Each path is a new rotation, seen through one point. The rows after it are directions, each followed by how far the rotation turns it, in degrees a step (0 if it stays put).
Each turn is a multiple of 5 degrees from 10 to 175, or 0.
Each row of a path follows its step; steps can be skipped.

step 1: 15, -13, 26, -19, 56, -4, -37, 32, 17, 7, 52, -48, -9, 8, -50, -16, -10, 55, -9, 79, 80, 12, 64, 33, 3, 45, -7, 11, -32, -21, 7, 65, 2, -38, 48, 1, 3, -11, -13, -17, 9, 21, 13, 26, 14, -13, 15, 26, -13, 7, -24, 8, 26, 6, -3, -13
step 2: 13, 30, 94, -41, 17, -15, 12, -68, 28, -30, 0, -4, -39, -7, 23, 23, -10, -17, -6, 23, 25, 19, 75, -33, 34, 20, 24, 9, 12, -17, 19, -6, -7, 22, 6, -16, -7, -5, -10, -27, 8, -70, -13, -12, -14, 14, 24, -6, 16, -19, -84, -6, 37, 11, -50, -15
step 3: 76, -38, 43, -15, 11, -15, 22, 14, 46, -45, 38, 10, 7, 29, 26, 24, 13, 6, -12, -43, -25, -55, 28, 34, -18, -20, -10, -31, -19, 18, 2, -5, -47, 49, -4, 36, 25, 55, 14, 6, 11, -7, -15, 15, 34, -14, 36, -37, 74, 11, -42, 16, 33, -9, -14, 24
step 7: 38, -47, -28, 38, 40, -56, -18, -12, 10, -39, -33, 5, -49, -68, 31, -6, -16, 41, 27, -10, -25, 46, 26, 16, 12, -3, -20, 34, 1, -39, 15, -15, 28, 16, -14, 15, 27, -27, 25, 16, 24, -45, -36, -24, 43, 16, -7, 27, -11, -27, -18, -35, 45, 19, -39, 60
step 12: 14, -8, 38, 5, 1, -69, -35, 29, 2, -6, -8, -19, 10, 21, -2, 53, 2, 15, -34, 33, 21, -20, 1, -43, -41, -7, -7, 5, 16, -53, -23, 23, -27, 22, -5, 37, 31, -32, 38, -13, -30, -9, -3, 31, 35, -14, 86, -4, -44, -44, -51, -30, 28, 52, -18, 27
step 14: 29, -37, 17, -28, -4, 32, 1, -26, -12, -47, -20, 23, -48, -9, 54, 7, -7, 10, -31, 21, 54, -30, 62, 11, 41, -1, -20, 0, 2, 20, 37, -20, -4, 19, 61, -12, -45, 31, 43, 50, -19, -19, -59, 8, 13, -24, -52, -4, 5, 5, -47, -22, 33, 34, -25, -22
step 17: -21, -67, -13, 17, -14, -17, -14, -18, -2, 15, -14, 0, 13, -41, -77, 19, -11, -3, -16, 34, 17, 90, 0, 13, -59, -24, -12, 3, 10, -54, 22, -29, -21, -5, -7, -9, -15, -18, 30, -11, 6, -48, 22, -10, -6, -10, 25, -38, -53, 21, 50, -6, -7, 21, -72, 9
step 20: 64, 29, 63, -19, 34, -4, -25, 25, 18, -44, 41, -6, -7, -3, 2, -2, 34, 21, 20, 16, 53, 7, -12, -1, 24, -27, -24, -19, -36, -10, -33, 1, -44, -36, -27, -24, 66, 30, -59, 8, 31, 4, 23, -34, 30, 17, 26, -10, 31, -34, -47, -3, 35, 10, -54, -1
Speeds:
-12, -3, 5, 8, -1, -4, -12, 17, 8, 3, -9, -7, -5, -1, -1, -17, -2, -10, 4, 4, -8, 12, 9, -6, -21, 22, -7, -4, 13, -13, -10, -2, -6, 1, -6, -3, -4, -1, 2, -13, 17, 3, 2, 11, 5, -10, -7, -1, -16, 5, 2, -1, -3, 3, 11, -1
65
-8, -4, 1, -17, -4, -4, 2, 4, -12, 7, 7, -5, 7, 8, 9, -5, 9, -5, -2, 4, 5, 19, 15, -13, 4, -7, 1, 14, 0, -10, 14, -14, -18, 11, 2, -11, -6, -2, 3, 6, 3, 2, 7, 2, 2, 10, -7, -4, 8, 13, -6, 3, -10, -19, -11, 8
95
-8, 11, 1, -10, -9, -8, -3, -9, -3, -7, 11, -1, 15, -5, -1, 14, 2, 0, 4, 8, -2, -7, 11, 3, -5, 22, -2, 5, -2, 7, -13, -10, 1, -8, 3, 7, 4, 14, -22, -6, -6, 1, 16, 12, 4, 6, 10, -9, 2, 4, -17, 8, 5, 9, -3, 9
40
4, 2, -3, -2, 0, 0, -11, -15, 12, -3, -20, -6, -11, 9, 6, -10, 4, 20, -5, 3, 2, 0, 10, -11, 4, 11, 10, 0, -15, -15, -10, -3, 6, -1, 12, 7, 4, 9, -8, 1, 7, 18, -11, -6, 10, 7, -4, 5, 6, -10, -3, 0, -3, -6, -15, -8
60
0, 6, 11, 15, 18, 16, -12, 0, -15, -8, -1, -5, -10, -11, 8, 1, 2, 0, 8, 5, 2, -1, 24, 6, 7, -16, 7, 5, 4, 0, 11, 4, 9, 4, 2, -11, 14, 2, -9, -3, -3, 9, -1, 0, 12, -1, 3, -2, -13, 0, -14, -1, 3, -3, 14, 8
60
5, 5, -7, -5, 6, -14, -7, -3, -10, -13, 6, -18, 2, 1, 1, 0, 1, -22, 7, 2, -5, -11, -4, -2, 16, -5, 12, 1, -3, -8, -1, -12, -2, -9, -8, -1, -7, -1, -8, -11, 17, 0, -11, -4, -16, 5, -13, -11, -3, -12, 8, -13, 12, 3, 0, 0
160
-7, 11, 1, 9, 6, -19, -2, 3, -7, -8, 10, 10, -2, 22, -2, 5, 5, -3, 12, -7, 0, 14, 14, 5, 2, -5, -11, 8, -5, -5, -14, 10, 2, 0, 2, -5, -4, 0, -3, -4, -17, -8, -15, -5, 11, 1, -11, 11, 10, 7, 6, -1, 0, 17, -2, -13
60

step 7: 22, 43, 41, 0, -46, 25, -13, 34, 44, -38, 63, 37, 24, -28, -37, 12, -5, -31, 64, 18, -5, -1, 9, 21, -10, -24, -33, 17, -10, 21, 2, -9, -37, 4, -10, 14, -50, 62, 42, 56, 0, 16, -69, 4, -41, 14, -5, 29, -18, -8, -49, -54, 18, -39, -36, -36
step 12: -5, 71, 4, -3, 25, 23, -35, 28, -25, 21, 19, -45, 21, 30, -2, 29, -28, 40, 6, 46, -30, -10, -26, 46, -36, 18, -6, 59, -31, -1, 81, 24, -2, -16, -22, 28, 69, 6, 8, -32, -24, 27, -28, 27, -49, 2, -15, -46, 13, -1, -47, -43, -45, -14, 18, -28
step 17: 31, 7, -13, -20, 7, -1, -22, 50, 6, 22, -23, -32, 91, -46, -37, 36, 20, -52, -29, -30, 13, 3, -12, -26, -17, 7, 4, -35, -4, 38, 48, -46, -26, -17, -40, -58, -12, -11, 60, -5, -36, 31, -29, 35, -28, -12, -50, -10, 17, -32, -32, -22, 40, 53, 5, 15
step 19: 20, 57, 1, -19, -65, -19, -1, -7, -97, -3, 38, -2, -19, -27, -77, -6, 7, -7, 37, -30, -20, 5, -55, 50, -13, -55, -61, 32, 9, -9, -11, 15, 4, 52, -7, -43, -3, 11, 31, 46, 11, 4, -45, 12, -2, 14, 35, 15, -19, 27, 19, -29, -20, -21, -18, -12
step 20: 1, 3, 8, -2, -15, 16, -32, 25, -2, 61, 0, 12, 15, -6, 24, 55, -9, 3, -21, 24, -10, -19, -86, 49, -23, 6, -60, 27, -37, -30, 14, -7, -41, 16, 21, -19, -19, -27, 21, 15, 38, -18, -35, 53, -59, 33, 7, -18, -61, -27, -69, -31, -56, 28, -40, -7
step 23: 1, 33, 4, 30, 87, -5, -46, 30, -48, 60, 42, 47, 10, 59, -30, -21, -35, 13, 48, 56, -7, 13, -3, 14, -8, 6, -13, -14, 16, 42, 31, -37, -14, 43, -16, 43, -20, -27, 29, 28, 59, 46, 1, 34, -42, -18, -15, 30, -7, -13, 23, -1, -20, -12, 14, -39
step 24: 48, 7, 18, 65, 16, 4, -45, 0, -31, -5, 14, -21, 7, 40, -26, 61, -59, 13, 24, 46, 42, -29, -14, 27, -1, -60, 22, 10, -17, 18, 41, -10, -22, -47, -39, 16, 7, 13, -4, 11, -11, 44, -46, -32, 8, 3, 10, 25, 16, -6, -16, -105, -2, -36, -48, 21
step 25: 7, 41, 17, 17, -25, 20, -25, 36, -32, -13, 32, 12, 45, -31, 56, 28, 48, 22, 1, 55, 1, 5, 21, -57, -27, -58, -16, -6, 7, 7, 10, -17, 10, -52, -33, -50, 68, 16, 19, -4, 4, 28, -30, 21, -37, -46, -15, -30, -15, -17, -57, -45, 51, 28, -7, 56
Speeds:
-4, -14, -11, 10, 6, 9, 6, -8, -7, -4, 12, 19, 13, 0, 2, -7, -13, 18, -10, 6, -9, 7, -4, 3, -6, 0, 6, 0, 0, -1, 6, 2, 4, -1, -10, -3, 14, -9, -27, 2, 0, 5, -9, 2, 8, -13, -3, 8, 4, -9, 1, -5, -13, 3, 1, -13
35
10, -3, -23, -7, 1, -10, -8, -12, -8, 0, -11, -1, -15, 11, -4, -6, 8, -7, -5, 11, -8, -13, -2, -11, 5, -13, -1, 2, 1, 17, -4, 6, -6, 1, 11, 1, 2, -6, -7, 16, -2, 0, -1, -3, 14, 8, -5, 12, 22, 7, -10, -1, -5, 1, -5, 1
140
0, 8, -25, 11, -9, 5, 4, -1, -4, 2, 0, -18, 13, -6, -1, -11, 0, 0, -6, -5, 12, 13, -4, -3, 1, 7, 6, -2, 0, -11, -6, -3, -16, 6, -1, 0, -7, -8, 9, -12, -6, -11, -7, 15, -2, -4, 19, 1, 17, 11, 1, 5, -12, 1, -3, -3
20
-6, -8, -4, -12, 9, -6, -5, -1, -4, -3, -5, -4, -7, -5, 3, 2, 11, -5, -7, -13, 1, 3, -19, 12, 6, 17, -17, 26, -4, 4, 6, 13, -6, 2, -14, -3, 12, -2, -4, -3, 13, 3, -3, -3, 6, 6, 10, -9, -8, 7, -1, 13, -14, -4, 7, 3
40
2, -7, -13, 9, -7, 1, -13, 5, 18, 13, -4, 7, -2, 1, 3, 14, -3, 14, 2, -8, -14, -13, -27, -6, 5, -4, 9, -6, 2, -9, 7, -5, 1, 1, 0, 7, 13, 6, 9, -13, -7, 12, -5, 2, 6, 0, -2, -9, -1, 16, 0, -4, 7, 5, -3, 12
90
